Here are some numbered points:
[ 0.63 -0.26 -1.62  0.77 -0.48  1.53  0.82 -1.32 -0.57  1.13  0.46 -1.47
  0.6  -0.24 -1.21 -0.88] 0
[ 0.95  1.49 -1.11  0.65 -0.9  -0.08 -1.29  1.28 -0.32 -1.53 -0.41  1.38
  1.41 -0.16  1.07 -0.37] 1
[-1.52  1.17 -0.17  0.46  1.52 -1.55 -0.73  0.07 -0.07 -1.62 -1.12  1.32
  1.03 -1.51 -0.23  0.62] 2
[ 0.36  0.7   1.56 -0.15 -0.65  1.37 -0.04 -0.01  1.41 -0.02  1.69 -0.02
  1.16 -1.04  0.26 -1.08] 3
[-0.31 -0.97  1.73 -0.71  1.57  1.25 -0.88 -1.59  0.96  0.05 -0.76 -0.78
 -0.94 -0.29 -1.22  1.23] 4
[ 1.65  1.29 -0.62 -0.29 -1.7   1.68  1.66  1.56  0.78  1.33  1.66 -0.72
  1.29  1.37  1.69 -0.84] 5
[ 1.05 -1.2   1.05  0.52 -0.28 -1.18 -0.7   0.93  0.92 -0.78  0.47  1.09
  0.35  1.09  1.27  0.44] 6
[ 1.36  0.22  1.03 -0.77 -0.72  0.53 -0.85  0.61  1.29 -0.3   0.98  0.69
  1.45 -0.06  0.27 -0.48] 7
[-0.29 -1.16 -0.38 -0.81 -0.03  0.82 -0.38 -1.25  0.64  1.17  1.1  -1.48
  1.66  0.51 -0.99 -1.19] 8
[ 1.44  0.25 -0.08 -1.22  0.46 -0.52  0.65 -0.1   0.3   0.33 -1.13 -1.49
 -0.64 -0.12  0.82  1.28] 9
[ 0.5  -0.64 -0.51 -1.52 -1.21  0.28  1.15 -0.52 -0.16  1.65 -0.37 -1.41
 -1.04  1.58  0.11 -1.61] 10
[ 1.63  0.46  0.55  1.38 -0.37  1.    0.94 -0.35 -0.78  0.89 -0.13 -1.4
  0.61  1.56  0.22  1.21] 11
[-0.79 -0.48  0.81  0.34  0.69  0.61 -0.33 -1.21  0.38  0.49  0.97 -0.94
 -0.44 -0.89 -0.89 -0.94] 12
[-0.1   0.37  0.39  1.44  1.46 -0.85  0.53 -0.57  1.1  -0.4   0.3  -0.65
  0.82 -0.41  0.06  1.05] 13
[ 0.64  0.09  0.88 -1.31 -0.94 -0.3  -0.17 -0.76 -0.3   0.26 -0.55 -0.75
 -0.74 -0.34 -1.01  0.12] 14
[-1.2   0.19  0.23  0.37  0.95 -1.54 -1.26  0.06  0.34 -1.58 -0.14  1.23
  0.44 -1.46 -1.13 -0.89] 15
[ 0.32  0.15 -1.52 -1.02 -1.04  1.05  1.1  -0.43  0.56  1.64  0.6  -1.16
  0.98  1.26 -0.36 -1.58] 16
[-0.45 -0.76  0.58 -1.63  0.83  0.01 -0.64 -1.19 -0.46 -0.09 -1.29 -0.82
  1.29  0.61 -1.4  -0.67] 17
[ 0.7  -0.61  1.38  0.22 -0.31 -1.47 -0.86 -0.11 -1.33  0.2   0.36  0.8
  1.31 -0.83  0.49  0.57] 18
[ 0.21  1.43 -0.24  1.34 -0.57 -1.44 -1.    1.59 -1.45 -1.49  0.96  1.34
  0.   -0.49  1.19 -0.23] 19
[ 0.01  0.11  1.3  -1.73  0.33  0.75  0.52 -1.17  1.28  1.17 -1.21 -1.37
 -0.93  0.32 -1.18  0.11] 20
[ 0.9   1.61 -1.64  1.01 -1.4   1.52  0.64  1.68 -1.38 -1.44  1.29  1.61
  1.24 -0.28  1.59  0.49] 21
[ 1.66  1.45 -1.56 -1.23 -1.52  1.59  1.67  1.34  1.17  1.38  0.63 -0.47
 -1.52  1.44  1.54 -1.71] 22
[-1.29  0.14 -0.67 -0.9  -0.27 -0.36 -0.68 -0.26 -0.21 -0.55  1.43  0.95
 -0.73 -1.49 -0.33 -0.63] 23
[-0.09 -0.93 -0.27  0.95  0.65 -1.27  0.   -1.03  0.76  0.28  0.93 -1.2
 -0.24 -0.66 -0.7   0.89] 24
[-1.21 -1.72  0.34  0.47  1.16  0.76  0.03 -1.66  0.65  0.43 -0.89 -0.85
 -1.53  0.27 -1.58  0.61] 25
[ 0.06 -0.42 -0.35 -0.05  0.23 -0.7   0.55  0.29  1.43 -0.79 -1.29  1.19
 -1.36 -1.18  0.59  0.07] 26
[ 0.45 -0.74  1.65 -1.26 -0.39  0.43 -0.67 -0.74  0.4   1.1  -0.61 -1.21
 -0.77 -1.03 -0.51 -0.75] 27
[-0.7   1.72 -1.63  1.17 -1.44  1.39 -0.47  1.73 -1.49 -1.47  1.54  1.71
  1.7   0.43  1.57 -0.39] 28
[-1.6  -1.42  0.49 -1.37  1.64  0.91  0.45 -1.07  0.37 -1.4  -1.6   1.46
 -1.73 -1.2  -1.69  1.08] 29
[ 0.34 -0.71  0.07 -0.47  0.35  0.45 -0.9  -0.38 -0.01 -0.52  0.56  0.47
 -0.57  0.38 -0.84 -0.46] 30
[ 0.24 -0.79 -0.02  0.35 -0.83 -0.54 -1.5  -0.45  1.68  0.19 -1.05 -1.39
 -1.05 -0.86 -0.8  -1.49] 31
[-0.93  1.41 -1.73  1.65  1.61  0.04  1.59  0.7  -1.7  -0.27 -0.81  1.21
  1.4   1.65  1.09  1.73] 32
[ 0.91 -0.07  0.13  0.7  -0.5  -0.21  0.29  0.25  0.81 -0.08  1.48 -0.15
 -1.21 -0.2   0.32 -1.23] 33
[ 1.67 -1.24 -0.74 -0.72  0.39  0.31  1.4  -0.95  1.38  0.7  -0.4  -1.66
  0.64  0.92 -0.29  0.5 ] 34
[-1.02 -0.02  0.18  0.41  0.98 -1.31 -1.09  0.47  0.33 -1.34  0.06  1.42
  0.18 -1.69 -0.42 -1.26] 35
[ 1.4  -1.28  0.77 -0.55  0.22  0.9   0.12 -1.04  0.67  1.18 -0.7  -0.93
  1.08  1.49 -0.96 -0.08] 36
[ 1.56 -1.21 -0.96 -1.29 -0.7  -0.46 -1.66  0.17  1.31  0.99  0.21 -1.51
 -0.84 -1.73  0.17 -1.59] 37
[ 1.71  1.05  0.05  1.48 -0.92  0.94  1.47  1.16  0.6   0.47 -0.46 -0.12
  1.53  1.41  1.66  1.06] 38
[-0.4   0.82  0.42  1.36  1.18 -1.64 -0.72  0.13  0.94 -1.23  0.94  0.06
 -1.02 -0.46  1.08  1.41] 39
[-0.21 -1.13  1.15 -0.7   0.24 -1.29 -0.31 -0.34  0.09 -0.91 -0.92 -0.69
  1.57 -1.4   0.28  1.13] 40
[ 0.71  0.94 -0.94  1.27 -0.15  1.44 -1.39  1.05  0.79 -1.39 -0.42  0.97
 -0.28 -0.7   0.31 -0.3 ] 41
[-0.84  0.    0.19 -1.25  0.99 -0.4  -1.19 -0.39  1.54 -0.38  0.42  0.34
  0.15 -0.23 -0.81 -0.41] 42
[-1.35 -1.35  0.12 -1.48  0.92 -1.38 -0.61 -1.57  1.12  0.17 -0.56 -0.86
 -0.54  0.91 -1.2   0.59] 43
[-0.26 -1.62 -0.54  0.21  1.15 -0.2  -1.4  -1.15  1.5  -0.71 -0.29  0.38
 -0.96 -1.52 -1.49  0.42] 44
[-0.94 -0.78 -0.71  0.97 -1.33  0.86  0.58  0.22  0.94  0.59 -0.85 -0.41
 -0.11 -0.04 -0.79 -1.4 ] 45
[-1.33 -0.12  1.68 -0.02 -0.4  -1.53 -0.57 -0.19 -0.9   0.06  0.44 -1.18
  1.22 -1.31 -0.13 -0.06] 46
[-1.03 -1.04 -1.42  0.82  1.17  0.62 -0.39 -1.48 -1.32  0.11 -0.25 -1.06
 -1.13  0.39 -1.61 -0.36] 47
[-0.75  1.65 -1.    1.58  1.51 -0.87  0.11  1.24 -1.69 -1.69 -0.16  1.51
 -0.31 -0.98  0.21  0.9 ] 48
[-0.17 -0.12  1.21 -0.31 -0.18  0.15  0.04  0.95  0.22 -0.6   1.17  0.7
 -0.81 -0.94  0.37 -0.65] 49
[ 0.    0.75  1.6   1.08  1.35 -1.33  0.62  0.52 -0.62 -1.37 -1.34  1.02
  1.68 -0.48  0.96  1.61] 50
[-0.13 -0.94  1.09 -0.97 -0.86 -0.29 -1.65  0.12  0.17  0.18  0.14  0.22
 -0.59 -1.26  0.12 -1.01] 51
[-0.58  0.89  0.61 -1.61  0.04 -1.57 -0.92  0.94 -1.2  -1.27 -0.24  1.1
  1.26 -1.5   1.11  0.25] 52
[ 0.84  1.21 -0.39  0.06  0.94  1.3  -0.16  0.86 -1.11 -1.42  1.37  0.94
  1.07 -1.23 -0.39 -0.59] 53
[-1.64  1.06 -0.56  1.47  1.63 -1.4  -1.07  1.12 -0.99 -1.68 -1.7   1.58
  0.17 -1.67  0.38  1.54] 54
[-1.24 -1.69 -1.04 -0.17  1.06 -0.73 -0.81 -1.22 -0.02 -0.61  1.15  0.45
 -0.8  -0.95 -0.94  0.66] 55
[-0.66  0.36  0.66 -0.12 -0.47 -1.56  0.18  0.58 -0.59 -0.41 -0.02  0.78
 -0.1  -0.02  0.35 -0.23] 56
[-0.87  1.73 -1.34  0.84 -1.49  1.48  0.98  1.72 -1.72 -1.52  1.46  1.72
  0.53 -0.55  1.61  0.27] 57
[-1.46  0.99  0.01  1.23  1.39 -0.75 -1.4   0.37 -0.86 -1.55 -1.54  1.18
 -0.65 -0.35  0.58  1.17] 58
[-0.69  0.29  0.08  0.32  1.07 -1.72 -0.19  0.91  1.18 -0.89 -1.11  1.29
  1.06 -1.17  1.03  0.86] 59
[-0.82 -0.66  0.59  0.14  0.61 -0.93 -0.54 -1.2   0.21 -0.97  0.02  0.62
 -0.87 -0.27 -1.31  0.94] 60
[ 1.15 -1.37  1.63  0.02  0.91 -1.   -0.6  -1.    1.05  0.   -1.38 -1.05
 -1.49  0.23 -0.58  1.14] 61
[-1.17 -0.45 -1.64 -0.83  0.56  1.22  1.5  -1.37 -1.25  0.88  1.07 -1.07
 -0.59  0.47 -1.3   0.8 ] 62
[-1.12  1.29  0.21  1.09  0.17  0.6  -1.56  1.19 -0.6  -1.17  0.45  1.44
  0.9  -1.37  0.91 -1.  ] 63
[-1.51  0.18 -1.29 -0.88  0.27 -0.35  1.52 -0.84 -0.83  1.41 -1.59  0.08
 -1.3   1.35 -1.29 -0.13] 64
[-1.64 -1.3  -0.89  0.68  1.09 -1.69  1.27 -1.41 -0.61  0.57 -0.27  0.09
 -1.18  0.76 -1.47  0.48] 65
[-0.68  0.47  0.71  1.66  1.23 -1.62  0.49  0.44 -0.85 -1.22 -1.64  0.88
  1.25 -0.78  0.93  1.64] 66
[ 0.97  0.94  0.3   1.35  1.41 -0.12  0.57 -0.16 -1.39 -0.98 -0.38  0.86
  0.77  1.17  0.65  1.46] 67
[-1.72  0.34 -0.7   1.29  1.73 -1.34 -0.94  0.79 -0.64 -1.67 -1.67  1.7
 -0.71  0.11 -1.7   1.62] 68
[-0.98 -0.72  1.51 -0.09  1.13  0.25 -1.59 -1.23  1.63 -0.59 -0.59  0.07
 -0.29 -1.72 -1.33 -0.79] 69
[-1.28 -1.27  1.08 -1.49  0.38 -0.39 -0.99 -1.12  1.37  0.13 -1.1   0.11
  0.08 -0.8  -0.62 -0.38] 70
[-0.96 -1.61 -1.68 -0.93 -0.02 -0.32  1.48 -1.72  1.53  1.3   0.53 -1.36
 -0.58  1.63 -1.37  0.31] 71
[ 0.02  1.27 -0.31  1.3  -0.09  0.3   0.26  1.1  -1.29 -0.8  -0.49  1.05
  0.87 -0.5   0.77  0.53] 72
[-1.54 -1.1  -1.69 -0.37  0.77  1.31  1.11 -0.68  1.35  1.27 -1.04  0.74
  0.62  1.52 -1.4  -1.06] 73
[-0.47  1.17 -0.75 -0.23 -1.6   1.56  1.46  1.32  0.59  1.4   1.53 -0.1
 -0.08  1.66  1.41 -1.57] 74
[-0.37 -1.45  1.17  1.64  1.3   0.17  0.35 -0.94 -0.17 -0.42 -1.62 -0.34
 -0.47  1.38 -0.05  1.59] 75
[ 1.62  0.78  0.33  1.56 -1.09  1.11  1.35  1.36  0.63 -0.76  1.11  0.82
  1.13  1.12  1.73  1.55] 76
[-0.24  0.77 -1.27 -1.68 -0.08 -1.36 -1.63  0.73 -1.19 -1.17  1.2   1.4
  1.44 -1.42  0.8   0.02] 77
[-0.88  0.42 -0.6  -0.79  0.76 -1.71 -0.55  0.64  0.2  -0.73 -0.54  1.17
  1.3  -1.62  0.36  1.05] 78
[-0.25  1.07  0.51  1.14 -1.5  -0.1   0.8   1.03 -0.29  0.4   0.89 -0.14
 -1.19  1.53  1.   -1.62] 79
[ 0.72 -0.29 -1.4  -1.29 -1.32 -0.11  0.42 -0.29  0.08  1.63  1.22 -1.67
 -1.5   0.15 -0.56 -1.45] 80
[-0.57 -1.7   1.34  0.29 -0.88  1.64  0.74 -1.3   0.97  1.15 -0.34 -1.04
 -0.95  1.68 -1.38 -0.97] 81
[ 1.24  0.68 -0.23  1.25 -1.4  -0.41  0.    0.24 -0.7   0.76  1.04 -1.1
  1.4   0.66  1.17 -0.98] 82
[-0.2  -0.21 -0.9  -0.25 -0.29 -0.82  0.27 -0.71  1.66  0.63  1.27 -0.91
 -0.86  0.94 -0.43 -1.17] 83
[-0.83 -0.55 -0.72  0.7  -0.23 -1.46  1.08 -1.55  0.49  0.92  0.18 -1.02
  0.94  1.2  -0.6   0.09] 84
[-0.03  0.55  1.25  1.59  1.27 -1.06 -0.28  0.03  0.73 -1.14 -0.74  0.66
 -0.25 -1.53  0.84  1.52] 85
[ 1.28  0.83 -0.82  1.71 -1.13 -0.47  1.04  1.15  1.17 -0.21  0.72  0.25
 -1.03  0.84  1.64  0.28] 86
[-1.15 -0.92 -0.4   0.66  0.1  -1.08 -1.11 -0.55 -0.53  0.35  0.59 -0.27
  1.19  0.13 -1.02 -0.81] 87
[ 0.3   0.31  0.99 -1.67 -0.67 -0.67  0.5   0.75 -1.26 -0.5   0.43  0.91
  1.15 -1.63  0.68  0.45] 88
[-1.23 -1.67  0.11 -1.09 -0.11 -0.44  0.37 -1.62  0.11  0.94  0.05 -1.52
  0.73  0.41 -1.16 -0.78] 89
[-1.7   1.04 -1.65  0.42  1.67 -0.57 -0.89  0.72  0.54 -1.56  1.16  1.67
 -0.45  0.7  -1.68  1.49] 90
New points follow, each followed by the numbers of its two nearest points above, looking only along the 4 directions in which the numbered points spread most, nearest first.
[ 1.39  0.38  1.48  1.04 -1.23  1.01  0.31  0.74 -0.47  0.86 -0.83 -0.36
 -0.83  0.65  0.1  -0.74] 82 9
[-0.48 -1.53 -0.59  0.26  0.47 -0.26 -0.87 -0.8  -0.2   0.04 -1.44 -0.76
  0.76 -0.21 -0.26  0.58] 24 60
[-0.28  0.72  0.04  1.13  0.59  1.34  1.7  -1.29 -1.08  1.01 -0.33 -1.12
  1.01  0.9  -0.53  0.36] 84 11
[ 1.69  0.35  0.93 -0.08 -1.05  1.19  0.38  1.23 -0.66  0.24  0.82  0.52
  1.17 -0.7   1.67 -0.47] 82 7
[ 1.35  1.13  0.85  1.41  0.32 -1.6  -1.52  1.29 -1.67 -1.6  -0.58  1.49
  1.46  0.52  1.68  1.43] 50 66
[ 1.02 -0.59 -0.85 -0.96 -1.1  -0.86 -1.62  0.   -0.06  0.15  0.52 -0.29
  1.09 -1.24  0.39 -0.27] 49 3
[-0.97 -0.99  1.45 -1.71  0.62 -1.65 -0.09  0.92  0.04 -0.86  0.34  1.11
  0.13 -0.52  0.82 -0.26] 46 26
[ 1.26 -0.52 -0.69 -1.3  -1.07  0.55  1.17 -0.46  1.07  1.72 -1.25 -1.57
  0.22  1.1  -0.34 -1.29] 10 81
[-0.56  0.52 -0.97  0.64 -1.29  1.29  0.88 -0.53 -0.43  1.67 -0.44 -0.96
 -1.67  0.69 -1.28 -1.51] 0 16
[-0.12 -1.4  -0.16 -1.66 -0.25  1.5  -0.74 -1.13  1.15  1.09  0.85 -0.59
 -0.12  0.14 -0.74 -0.94] 8 83
[ 0.67  0.59  1.17  1.15 -0.42  0.88 -0.5   0.62 -0.23 -0.93 -1.52  0.42
 -0.09 -1.05  1.29  1.37] 6 18
[-0.61 -0.27  1.13 -0.07 -0.01 -1.11 -1.7   0.08  0.1  -0.22  0.35  0.73
  0.65 -0.91 -0.18 -0.61] 46 49
[ 1.72  1.54  0.31  1.29 -1.02 -0.38  1.39  1.41 -0.7  -0.33  0.23  0.57
  1.71  0.77  1.71  1.48] 76 38
[ 0.59  1.52 -1.41 -0.1  -1.65  1.69  1.6   1.35 -1.64  1.53  1.36  0.56
  0.33  1.17  1.44 -1.64] 74 22
[-1.45 -0.77  0.9  -0.38  1.42 -1.41  0.78 -1.34 -0.51 -1.15  0.12  0.75
  0.35 -1.28 -1.25  1.02] 60 29
[ 1.07 -1.38  0.    0.74  0.82 -0.8  -0.08 -1.1   0.12  0.16 -0.68 -1.17
  0.75 -0.19 -1.24  0.83] 24 4
[ 1.21 -1.17 -0.73 -0.64 -0.85 -1.15 -1.24  0.05 -0.63  0.09  1.57  0.04
 -1.35 -0.76  0.4   0.06] 49 33
[-1.4   0.02 -0.84  1.17  1.54 -1.43 -0.12 -0.79 -0.48 -1.24 -1.33  0.61
 -1.56 -1.61 -0.86  0.94] 68 60
[ 0.29 -1.18 -1.05 -1.27 -1.34  0.82  1.12 -0.54  1.7   1.66  0.01 -1.55
 -0.9   1.52 -0.25 -1.6 ] 10 80
[-0.59  1.02 -1.59  1.42  1.48  0.73  1.73  0.59 -1.41 -0.68 -0.3   1.33
 -1.48  1.33  0.15  1.71] 32 67
[-0.6   0.69  0.24 -1.19 -1.41  1.36  1.29 -0.51  0.35  1.69  0.55 -0.61
  1.36  1.6  -0.23 -1.52] 16 10
[-1.55  0.95 -0.66 -0.45  0.31  0.18 -1.41  0.43  0.46 -0.94 -0.64  0.96
 -1.69  1.4  -0.69 -1.44] 87 23
[ 0.81 -1.66  1.43 -0.59  0.29 -1.25 -0.01 -0.92 -0.23  1.03  1.67 -0.3
 -0.76  0.47 -0.04  0.23] 14 27
[-1.05  0.87  0.84  0.99  1.25  1.32  0.22  0.16  1.19 -0.95 -1.2   0.49
 -1.71  0.94 -1.45 -0.59] 24 87
[-0.8   1.6  -1.21  0.9  -0.05  0.59 -1.05  1.6  -1.31 -1.66 -1.    1.53
  1.52 -1.38  0.94  0.93] 19 48
[-0.39  1.11  1.33  0.81 -0.77 -0.77 -1.64  1.27 -1.55 -1.2  -0.28  1.36
 -1.14 -1.57  1.43  0.26] 52 63
[-0.41  0.44 -0.11  0.94  1.24  1.6   1.56 -0.88  1.13  0.8  -0.91 -0.66
  0.83  1.69 -0.59  1.22] 84 11
[ 0.48  0.    0.64 -0.73  0.87 -0.49  0.14  0.82  0.58 -0.99 -1.01  1.06
 -1.22 -0.45  0.56  0.6 ] 26 39
[-1.41 -0.95 -0.63 -1.03 -0.17 -0.05  0.36 -1.26 -0.59  1.37  0.4   0.15
 -1.    1.05 -1.11 -0.58] 73 62
[-0.82  0.91 -0.03  1.12 -0.59  1.06 -0.21  1.21 -0.81 -0.36  1.7   1.25
 -1.47 -0.11  0.76 -0.56] 53 41
[-1.57 -1.5  -0.99 -0.65  1.29 -0.97 -0.15 -1.43 -0.74  0.47  0.32 -0.39
 -0.2   0.5  -1.43  0.34] 47 65
[-0.59 -1.58 -1.29  0.79  0.64  0.23 -0.97 -0.32  1.59  0.7  -0.22 -0.47
 -0.72 -0.87  0.02 -1.02] 12 30
[ 1.61 -0.57  0.7  -0.32 -1.3   0.2   0.35 -0.07  1.55  1.34  1.4  -1.72
 -0.46  1.16 -0.09 -1.33] 10 80
[-1.37  1.15 -1.36  0.96 -0.7  -0.18  0.85  1.44 -1.51 -1.3   1.4   1.54
 -0.97 -1.47  0.6  -0.55] 53 57
[-0.46 -1.17  0.41 -1.17 -1.05 -0.6  -0.1  -0.33  1.08  1.64 -0.21 -0.88
  0.78  0.93  0.05 -1.11] 8 14
[ 0.22 -0.59  0.86 -1.65 -0.36 -0.64 -1.49  0.01  1.03  0.1   1.01 -0.48
  0.55 -0.99  0.04 -0.91] 51 37
[-0.47 -1.46  0.89  0.31  1.4   0.06 -0.78 -1.47  1.51 -0.54 -1.49 -0.16
  0.69 -0.39 -1.54  1.07] 4 61
[ 1.46  0.03 -1.14  0.55 -0.12 -0.22 -1.28 -0.22  0.55  0.32 -0.87 -1.29
  0.97 -1.21  0.52  0.97] 6 9
[ 1.5  -0.73 -0.65 -0.94  0.14  0.69  0.09 -0.65 -0.12  1.44  0.7  -1.64
 -1.37 -1.4  -0.08  0.92] 14 8
[ 0.44  1.34 -0.79  0.33 -1.47  1.54  1.03  1.51 -1.05  0.34  0.13  0.39
  0.19  1.25  0.66 -1.35] 79 74
[ 1.17  1.37 -1.23  0.08 -0.79  1.03  0.93  1.29 -1.64 -0.88  1.5   0.81
 -0.68  1.23  0.86 -0.53] 79 21
[ 0.46 -0.2   1.66  1.11  0.13  0.34 -1.2  -0.64 -0.75 -0.72 -1.14 -1.08
 -0.69 -1.59 -0.37  0.85] 40 46
[ 0.33  1.3  -1.72 -0.63 -1.54  1.17  0.87  1.17 -0.14  1.68  1.45  0.3
  0.02  1.57  0.64 -1.39] 74 22
[-0.16  0.45 -1.51 -0.7   0.21  0.   -0.07 -0.75  1.67  1.14  1.05 -1.56
  0.4   0.28 -0.28 -1.1 ] 83 8
[-1.3   0.8  -1.37  1.67  1.62  1.02  1.53  1.   -0.87 -1.18 -1.61  1.47
  0.96  1.5  -0.44  1.26] 32 67
[ 0.13  0.35  1.29 -0.78 -0.84 -1.39 -0.34  0.36  0.99 -0.48 -0.78  0.35
  0.51 -0.26  0.71  0.77] 18 6
[ 0.4  -1.07 -0.29 -1.08  0.52  0.16 -1.16 -1.05  1.14  0.81 -0.11 -0.73
  0.11  0.36 -1.35  0.69] 17 89
[ 1.04  1.08 -1.39 -1.54 -1.69  1.65  1.05  1.4  -1.17  1.23  1.41  0.94
  1.21  0.2   1.36 -1.55] 74 22
[ 0.93 -0.84 -0.82 -1.64  0.58  1.42  0.61 -1.08  0.91  1.29  1.09 -0.87
 -1.46  0.09 -1.15 -0.82] 8 83
[ 1.38 -0.56 -0.83 -1.5  -1.36  0.12 -1.02 -0.21 -1.43  1.04  0.84 -1.28
  1.   -0.15  0.19 -1.07] 33 3
[ 0.88  0.84 -0.49 -0.26 -0.04 -1.24  0.17  0.26  1.4  -0.25 -1.05 -0.57
  0.89 -0.58  1.33  1.42] 6 18
[ 0.25 -0.7   0.46  1.52  1.5   1.58  1.26 -0.82 -0.89 -0.56 -1.64 -0.51
  0.63  0.06 -1.12  0.72] 75 13
[-1.5  -0.01 -1.2  -0.6   0.74  1.18  0.95 -1.73  1.72  1.54 -0.66 -1.05
 -1.06 -1.07 -1.04  0.56] 89 47
[ 0.78  0.4   0.82 -0.62 -0.71 -0.63 -0.82  0.78  1.39  0.44 -0.26 -0.08
  1.17  0.64  0.7   0.63] 6 7
[ 1.11  0.53  0.    1.05 -0.1   0.37  1.16 -0.15  1.06  0.23 -0.47 -1.3
 -1.43  0.85  1.23  1.3 ] 11 9
[-1.29 -0.36  1.59  0.82  1.26 -0.79  1.06 -1.52  0.82 -0.12 -0.47 -0.81
 -1.17  0.71 -0.66  1.36] 75 25
[ 0.12 -1.6  -0.05  0.44  0.5  -0.82 -1.33 -0.66 -1.29  0.71  1.18 -1.42
 -0.82 -0.31 -1.08 -0.8 ] 12 30
[ 0.04 -0.06 -1.18 -1.13 -1.37  1.21  0.02  0.71  0.77  1.21  0.68  0.
  0.42 -1.13  0.53 -1.42] 33 3
[-0.53  0.51  0.54 -0.61  1.05 -0.83 -1.15 -0.49  0.47 -0.83  0.16  0.79
 -0.21 -0.68 -1.05 -0.85] 42 46
[ 0.28  1.47 -0.35 -0.46 -1.71  1.51  1.62  1.48 -0.94  1.56  1.51  0.37
 -1.59  1.29  1.26 -1.72] 74 22
[-1.62 -0.23 -0.45  0.38  1.64 -0.94  0.25 -0.7   0.28 -1.29 -1.69  1.35
  1.28  0.02 -1.72  0.88] 68 60
[ 0.   -0.69  0.27  1.    1.31  0.33 -0.56 -0.37  1.44 -0.65 -1.32  0.14
 -1.29 -1.6  -0.45 -0.21] 60 26
[-0.67  1.03  0.7  -0.18 -0.47  0.32 -1.6   1.14  1.29 -1.09  1.52  1.31
 -0.32 -1.64  0.18 -1.68] 77 49
[ 0.86  0.12 -0.7   1.53 -0.81  0.71  0.72  0.38  0.5   0.35 -1.52 -0.06
 -0.07  0.73  1.28  1.09] 11 86
[-1.44 -0.05 -0.47 -0.74  0.7  -1.1  -1.29 -0.14 -1.18 -1.   -1.28  0.82
 -0.4   0.55 -0.77 -1.3 ] 55 87
[ 0.76  0.1   1.2   0.23  0.42 -0.16 -0.69 -1.01 -0.09 -0.37 -0.6   0.05
 -0.63  1.13 -0.82  0.24] 24 13
[-0.92  1.12  1.06  0.35  1.32 -0.23 -1.72  0.47  0.16 -1.61  0.03  1.05
  0.24 -0.54 -0.14  0.7 ] 78 59
[ 0.41  0.92 -1.5   1.49  1.37  1.66  1.71  0.46 -1.58 -0.12 -0.35  0.13
  0.95  1.73 -0.3   1.5 ] 32 67
[ 0.37 -1.23  0.94 -0.42  0.86  0.05 -0.71 -0.67  0.39 -0.18 -0.79 -0.49
 -1.57 -1.33 -0.52  1.31] 4 24
[-1.53 -0.38  0.53 -0.58  1.05 -0.33 -1.36 -0.98  1.24 -1.21 -1.16  0.36
 -1.63 -0.77 -1.14 -0.33] 44 69
[ 0.99  0.24 -0.32  0.62 -0.13 -0.5   1.02  0.84  0.27 -0.92 -0.12 -0.35
  1.37 -1.44  1.05  1.04] 6 18
[ 0.47 -1.14  0.6  -0.82  0.15 -1.03  0.47 -0.89  1.56  0.73  0.86 -1.13
 -0.13 -0.05 -0.32  0.35] 14 20
[-1.49 -0.88  0.8  -0.41  1.11 -0.43 -0.82 -1.56  0.95  0.23  0.57  0.26
  0.72 -0.6  -1.6   0.18] 44 70
[ 0.87 -0.65  0.44 -1.28  0.37  0.09  0.7  -0.28  0.51  0.84  0.75 -0.97
 -1.05 -0.67  0.47 -0.42] 14 27
[ 0.92  0.65 -0.76  1.4   0.18 -1.61  0.08  0.88  0.23 -1.03  0.49  0.31
  0.14  1.4   1.52  1.52] 67 72
[-0.7   0.67  1.11  1.52  1.38 -0.14 -1.17  1.07 -1.37 -1.63 -0.45  1.17
 -0.43 -1.3   1.2   1.2 ] 59 58
[ 1.7   1.18  0.59  0.78 -1.28  1.28  0.73  1.42 -1.17 -0.51  0.12  0.59
  1.54  1.32  1.7   1.29] 76 38
[ 0.58 -0.13  0.47 -1.14  0.43 -0.59 -1.54 -1.14 -1.28  0.29 -1.53 -0.59
 -0.17 -0.42 -0.95  0.75] 24 17
[ 1.2  -1.68  0.82 -1.57 -0.43  0.97 -0.37 -1.5   1.49  1.12 -0.7  -0.38
 -0.22  0.   -1.05  0.33] 20 27
[ 1.29  0.98 -1.67  0.63 -1.31  0.63  0.86  1.01 -0.36  0.83 -0.01 -0.19
  1.49  1.46  1.63  0.54] 86 38
[-0.35 -1.09  0.36 -1.05 -0.94  0.39  1.05 -0.31  1.21  1.6   1.68 -1.61
 -0.03  1.7  -0.22 -1.16] 10 80
[ 1.37  0.33  1.37  0.76 -0.14  0.5  -0.44  0.04 -0.39 -0.13 -0.86 -0.22
 -0.19  0.44  1.13  0.95] 6 9
[ 0.83  1.26 -1.1  -1.35 -1.45  0.83  0.1   1.58 -1.01 -0.23  0.77  1.28
 -0.98  0.58  0.98 -1.38] 79 53
[ 1.54  0.59 -0.5   0.59 -1.24  0.48 -0.91  0.8   0.72  0.79 -0.39 -0.52
  0.7  -0.94  0.24 -1.41] 3 7
[ 0.75 -1.39  1.47 -0.35  1.21 -0.51 -1.57 -0.44 -1.03  0.21 -0.48  0.16
  1.48 -0.47 -0.47  1.01] 40 46
[ 0.19  0.06  1.7  -1.2   0.3   0.35 -0.23 -1.4   1.25  0.42 -0.62 -0.62
 -1.55 -1.41 -1.48  0.32] 70 31
[-0.04  1.59 -1.7   1.73  1.58  1.4   1.72  0.69 -0.45 -0.29 -1.15  0.99
  1.67  1.62  0.13  1.63] 32 67
[-0.52 -1.08  1.49 -1.16  1.33 -0.76 -0.06 -0.27  0.01 -0.7   0.35  0.27
  0.41  0.59 -0.49  0.23] 24 26
[ 0.31 -1.33 -0.12  0.17  0.59 -1.07 -1.64 -0.5   0.83 -0.84  0.27  0.21
  0.12 -0.47 -0.5   0.15] 46 42
[ 0.14 -0.25 -1.3   0.86 -0.82 -1.05 -0.47 -0.08  1.4   0.    0.81 -0.25
  1.69 -0.14  0.3  -1.46] 33 49
[-0.51  1.35 -1.53 -0.67 -1.56  0.64  1.23  1.04  0.45  1.7   1.72  0.35
  0.5   0.19  0.72 -1.73] 74 79
[ 0.68  1.4  -1.52 -0.59 -1.55  1.41  1.55  1.13 -0.35  1.73  1.61  0.55
  0.12  1.42  0.5  -1.36] 74 22
[ 0.8  -0.41  0.12 -0.4  -0.75 -1.64  0.13 -0.48  1.23  0.37  0.5  -0.9
  0.45  0.62 -0.35 -0.03] 14 9
[-1.58 -0.17 -0.33  0.15  0.7  -0.24  0.3  -0.73  0.7   0.53  1.38  0.01
  1.05  1.29 -1.62 -0.95] 45 87
[-1.65  1.32 -0.09 -0.23  1.66 -1.52 -1.71  0.99 -0.38 -1.7  -0.96  1.59
 -1.01 -1.71 -0.87  1.27] 2 15
